Here are some points, each followed by its number:
[ 19 -15  -2  24   3 -13 -26   6 -13 -11   8  20   3  16 -15   3] 0
[ 44 -48  61 -22 -22   7 -64  28 -25   1  39  65 -10  27 -58  28] 1
[-12 -18  27 -30 -28 -19   9  -5  -3   4 -12  15   0  -7   9  -2] 2
[ 12  14   6 -12  11  -6  32  25  -9  17  26  11  22  23 -21  11] 3
[  6 -10  -7  16  -4   6 -10   6  -9 -15  -8  13 -11 -10  -9   5] 4
[  7 -78 -25  67  39 -22  18  53   1  34 -52  40  39 109 -14  22] 5
[-22 -20  31 -17 -10 -15 -12 -20  10 -27   3   4  22  -8  -2  -5] 6
[-85 104  -4  -4 -13  36  81  24  28  29  25 -51 -35   4 -16 -69] 7
[  4  22   6  -5  22   8   6  -5  -1   5   7  -8 -21  -5 -10 -10] 8
[ 15 -23  12 -35  25 -24  51  -4   6  10  37  -1   6  24   3  28] 9
[ -7  29 -17  10  -1 -45  22   9   3  -7   5   0   6   2   6 -10] 10
[-25 -10 -37  21 -28 -48  29  35   0 -12 -28   1  24   6 -17  26] 11
[  5  25 -11  22  -2   2  18 -19  19  -5  -3 -18   8   4  -9 -11] 12
[ 24   6   2  38  -7  21 -16 -19   1 -34  20  20  -3  -6   6  -3] 13
[-27  38  25 -20  29  39  20   8  -2 -34 -13 -57  17  31  18 -68] 14
[ -3  -2  15 -18   3  -4  -6   4   4   2  -2 -11   8  12   0  16] 15
[ 20   1 -22  46  20  22 -14  25 -11 -14   8  20  -3   2  -2  -3] 16
[-19 -76 -33  -7 -17 -52 -13  17 -23  -9 -26  -3  49  17 -10  35] 17
[ 30 -20   1  28  10  20 -32  24 -21 -23  15  41   0   4  -3  25] 18
[ 27   6   2  35  -9  16  -2   0 -17 -18  17  12  -3 -60  15 -11] 19
[ 55 -68 -16 -28  20   0 -22 -55  -9  -3  30 -19   2  -9  34  44] 20
[-22   3 -21 -19 -16  -5  19   6  12  11 -35  -5 -12  15   4 -29] 21
[-10 -89  30 -48 -47 -46  16 -44  14  26 -17  35  12  -2  10  27] 22
[ 10  17   5  20  14  13  -4 -12   1 -23  25  -7  -7  -7  21  11] 23
[ -6 -40  -2   6  12   4  11  -6  -4   8 -17   3   5   6  -2  33] 24
[ 20 -25   8  15  26   0 -23 -24  -9  -3   7  -2   9  -5   5 -17] 25
[  6 -10 -13  21   2  -3   5  -3   1  -1 -11  -6   8   0  -1   2] 26
[ 25  -7 -29  20  45  -6  -2  11 -14 -24  31  28  15  14  -7  26] 27
[ -5  12 -10   7  15   4  -4   5   8   4 -19  -6 -21  -3   5   2] 28
[  9 -64  15 -12 -21  16 -13  13  -4   6  26   2   3  21  26  34] 29
New points follow, each followed by the numbers of its two nearest points above by angle, seen from the average point of the numbered points, nearest first.
[ 11   4  18  12   1  42 -34  20 -14   5 -61  29 -21  -5 -10  28] 4 28
[-16  -8  24 -20  -5  -3   0  -1  -6  11  19  -4  -1  -6   2 -12] 2 6
[  9 -10  14   0   4  10 -20  -9  -1  -1  -9  21  -1  17  -7  24] 1 18
[-21  36  20  15  -7   1  -4  -2  -4   0  32  32  10   7 -33  -5] 7 3
[-34  72  -8   7 -14  20  17  23   4  -1  -2 -20 -18   0  -9 -17] 7 8
[  1  20 -13  -5  15  19 -10  -9   4   1  -9 -44  -3  -1  13 -39] 14 8
[  8 -49 -34 -54 -54   1 -19  -6  16   9   7  75  15  17  21  69] 22 29
[ 39   4  38 -21   4  20 -42 -23  -7   3  46  26   7 -38  29   1] 19 25
[ -3  11  -1  11   2  -9  10   7  -5   9  -5 -12  -3   0   0  -7] 7 28
[-51  57   9 -33 -19 -15  57  -8   1  43  -7 -25  -8   2  -7 -40] 7 21
[ 22   8 -17  37   6  19 -31  19  -5 -15 -12   4 -23 -21  -7  -9] 4 16
[-34  88 -12 -12 -16  11   7 -10   6 -19   9 -34 -16 -32  27 -22] 7 8
[  3  17 -10   5   0   3  -5   4 -11  -6   3  -8  -1 -17   4  -7] 19 8
[  9 -36 -25  11 -11 -11  10  17 -11 -10  -7  -7  22  19 -12  32] 17 11
[  8   4  -3  16  -7  -1 -18  -1  -5 -33  24  21   3  -6 -10  20] 13 18
[ -5 -53  -1 -23 -15 -20   1  11  16  20 -16  13  11   7  -5  36] 22 17
[ -4 -10   1   3  -6  -1   4  -3  11   6 -10   6 -13   7   0  -9] 21 28
[-11 -17  15  14 -13 -11  18  -4  14   3  20   7  -2 -13  29  -5] 2 19
[  9  39  -6  10  -3  34 -14 -13 -48 -24  11  21 -16 -23   5 -10] 19 13
[-35  23  -4  -6 -20   7  10   7  -6   2  -9  17  -3  12  -5  -7] 7 21
[ 27 -31   4  -6  -4   9 -14 -17  -6  -5  15  16  14 -10   4  13] 20 25
[-28  28  48 -13  47 -18  20 -50  -6  18   7 -45  -7 -19 -25 -66] 8 14
[-13  56 -12   8  -3 -11  13  18  -9 -10   8 -16 -14 -20  -6 -35] 7 10
[ 16 -20   7   8 -25 -18 -12 -17 -30  -5  13  12   9 -19  -1  13] 19 20
[  2  28 -18  15  13  18   0   5   7  -3 -13 -17 -16   1  11  -9] 28 8
[-22  22  14  -8  -6   1  13 -23  13  22 -12 -12 -19  -9  17 -25] 7 21
[-56  22  33 -45 -27 -41  75 -53  42  53  -2 -53  11  19 -13 -38] 7 21
[ 22   1 -19  17  12  11  -7   2   0  -8  12  11  -4   8  -7  11] 16 27
[  6 -33   6  10  -3 -20 -23 -12   1  -8 -14  18   1  -4  11  12] 22 17
[ 35 -31  -5  19  22  -1 -13 -14 -18 -10   5  10   1   3   5  36] 20 18
[ 3  4 -4  9  0 -3  9 -1  6 -2 -2 -3  7  4 -3 -2] 12 7
[   7 -120   20   30   92   12  -26  -78   11   40   -5   -7   27   30
   66  127] 24 20
[ 10 -81  44 -38 -38   3 -18 -13  63  22 -29  36  96   2  19  46] 22 29
[ 21 -16   1 -15   8   1 -21   8 -16 -25  12  22 -11  -8  28  12] 18 20
[-22  15 -20  18  32  26   3  39  32  21 -12 -19 -23 -29  19  -6] 28 7
[-22  27   7  10   1   6  17   0   2   7  -3  -7   0  -7   5   0] 7 12
[-43  40 -18 -96 -69 -55 -48  26   0 -46  34 -55  32  62  -6  19] 15 6
[-13 -10  -2  -2 -32 -15 -21  10 -11 -13 -16  30   6  -2   6  12] 2 4
[-23 -22 -22   2  -4 -44  11  24  20  21 -35 -13 -35  30   6 -15] 21 11
[ -9  15 -50  46 -35 -22  56  62 -26 -10 -26  13  10  14 -41 -37] 11 10
[ 18   0  -2 -14   7  26 -21 -14 -15 -26  29  12  -9 -18 -10  -3] 13 19
[  7 -10  -3 -18 -18 -15  17   1   0   5   3   2  -8   5 -12   6] 2 22
[ 27 -45   2 -36  11  14 -35 -18 -20  -4  35  52  20  26 -16  65] 1 20
[-13 -16   5   0  -7  -6  11 -14   7  12  -1  -5  11   8  -2  -2] 22 2
